rotation ticks, each row followed by its count of ticks
The counts run from 0 to 280.
[106 178 168 153 106 112 143 137  99 114 144 114 111 184  96 119  98 151
  73 147 127 161 125 133 115 163 154 106 114 140 124 127]  131
[ 90  87  88 154 160 140 141 112 171 132 156  68 128 147 160 136 146 103
 136 125  82 116 153 112 102 138 100 139 110 103 120 127]  97
[ 88 102 153 140 128  78  89 124 110 114 107 111  81 121 120 175 157 136
  92 110 117 134 118 131  88 110 176 157 113 148 130 156]  274
[127 136 110  91 123 119  90 115 101 109 124 121 136 124 172 130  94 118
  99 178  96 147 138 115 172 131 150 107 172 120 130  65]  21
[ 98 173 137 134 137 128 107 104 134 128  78 105 122 157  64 122 151  80
 171 129 124 130 103 169 130 138 110 104 171 124 128 127]  59
[ 92  90  98 135 140 117 129 109 167 124 130  89 159 137 129 132 108 120
 107 166  88 185 126  99 160 119  88 115 129 131 167  93]  105
[125 112 124 127 111 116 115 106  40 152 122 145 156 144 164 153  81 127
 116 122 110 158 116 168 128 124 152 102 107 139 159  98]  257
[103 123 115 140 124 152  92 107  75 184 143 151 127 134 169 171 119 101
 117 134 138 151  82 143 125 117 148 136 140  80 117 160]  31
[135 101 127 137 139 152  95 111 151 108 141 103 121 131 142 148 126  88
 191 125 110 132 119 137 136  88  70 100 123  97  76  97]  237
[126 147 120 104 135 140 137 113  91 130 137 122 128 136 152  89 169 128
 139 149  51 131 131 107 128 154 195 115 133 154 119  79]  161
[ 86 128 154 144 164 117 110 100 129 138 133  89 130 171 124 102 143 153
 102 131 127 183 151 129 132 191 134 124 177 127 135 149]  43
[120 117 104 109 140 113 149  90 139  87 156 150  90 116 140 152 140 153
 184 118 137 119  90 146 106 165 186 121 105 166 129 146]  71
[129 142 140 211  85 152 143 120 108 148 137 128  99 143 118 139  98  86
  81 112 116 150 105 153 150 148 140 147 131 107  87 125]  123
[124 154 185 138 100 107 127 124  94  96 130 127  98 166 100 133  83 170
  70 137 139 149 111 125 115 159 163 103  99 153 117 116]  132
[115 151  97 137  89 129 166 117 125  95 140 146  89 133 111 116 142 119
 162 142 126  91 117 119  99 191 202 115 133 151 109 141]  69
[ 93 134 148 105 131 101 113 116  93 146 106 122 123 181 118 101 113 148
  62 131 135 130 149 131 107 193 175 109 145 137 149 128]  45
[120 122 105  78 108 150 147 112 141 170 127 136  78 151 132 144  83 155
 155 145 151  83 147 127 111 104 133 110 109  79 140 132]  86
[132  76 143 134 113 140  88 115 105 197 111 121 130 123 125 138 114 162
 130 106 107 190 117 139 170 108 120 102 111 109 147 111]  260
[122  89 110 126 154 133 143 147 133  86 142  89 108 140 149  81 142  93
 126 157  92 160 136 128 140 149 132 130 109  79 111  65]  12
[126 132 170 149 136 125  83  59 121 143  82  74 120 140 111 138 155 164
 109 116 117 135 142 148 145 139 138 127 137  93 104 151]  269
[126 168 128 110 151 130 129 114 162 138 140  78  97 141 143 139 172 150
 123 127  88 107 135 120 117 113 128 116  80  65  77 122]  3
[109 172 103 155 107 125 156 117 140  92 141 121  87 142 110 115 152 105
 170 146 108 110 135 124 109 177 185 124 170 166 107 137]  68
[ 90  98  96 144 136 113 152  99  98  90 126 103 148 168 150 148  85  71
 117 153 106 102 130 136  90 143 116 135  98 116 145 105]  100
[ 96 115  98 168 107  93 119 161  90  99 115 112 106 134  97 107 125 105
 120 119 152 148  84 149 118 190 166 139 119 105 147 134]  280
[ 99 111 138 109 119 103  78 144 117 148 107 119 143 138 107 150 120 180
 111  83 117 147 100 112  92 160 152  89 119 162 136 159]  48
[138  73 130 116 120 143 102 122 150 115 131 128 114 134 139 150 111  93
 182 108 110 116 114 140 123  86  92  92  92 102  71  95]  236
[133  90 159 145 135 133  86 103 119 184 100 107 122 131 132 134 119 143
 127 103  90 193 144 155 180 104 112 117 143 117 153  92]  261
[127 133 120 129 125 137 170 117 160 148 130 162  56 152 126 162 114  96
 116 103 146 112  96 179 115 130 156 142  93 115 110 160]  211
[113 108 131  82 135 116 116  89 110 103 149 150  83 121 155 127 171 148
 153 180 139 134 101 114 112 126 191 112 101 109 103 134]  157
[119 116 148 159 126 125  87 116 108 184 115  95 115 142 129 132 112 128
 122 113  93 179 172 152 170 108 116 127 178 120 150  96]  262
[121  85 114  82 117 130 111 136 111  78 125 134 132 150 144 116  87 136
 140 190 124 157 116 129  99 115 143  87  79  98 122 118]  16
[115 114 155 151 104 135  55 104 115 155 111  97 120 144 114 158 116 165
 143 118 143 149 151 143 102 114 132 114 129  93 106 198]  267
[121 154  97 110 131 136 153 118 122 149 142 115  85 150 130 131  67 128
 179 133 142  93 159 145 151 135 110 127 164  95 156  93]  84
[128 167 106 101 114 110 141 150 125 102 173 122 110 153 137 149  65 169
 129 125 144  99 124 112  97 174 128  75  93 119 108 113]  226
[128 114 151 120 156  96  79 125 140 140  80 101 142 130 100 139 140 147
 123  55  97 146 102 134 149 174 132 106 152 167 130 108]  50
[127 120 124  70 138 147 130  87 157 151 116 128  85 150 136 157  92 164
 164 137 131  86 160 134 103  86 124 116  99  99 139 138]  87
[107  81  99 157 104 107 115 111  98 120 190 150 125 115 198 163 112 138
 131 149 133 156 137 108 122 147 168 118 131 138 115 124]  250
[106 121 125 130 110 163 102  96 104 195 101  99 104 130 106 118 108 144
 114 136 105  94 154  97 155 143 142 144 189  93 134 103]  177
[113 148  86 104 106 132 181 166 105 161 153 150  98 143 121 125  98 129
 157 121  93 121 107 127 110 143 170 113 112 155 169  97]  77
[128  83 100 110 168 149 113 128 111 162 150 112 126 126 167 110 138 142
 204 110  98 177 131 143 144 150 132 114 145 118 146 108]  167
[ 82  98  86 145 120 120 142 109  99 102 147 113 152 156 139 160  77 102
 128 166 127 123  98 121  89 142 107 125  89 109 158 126]  101
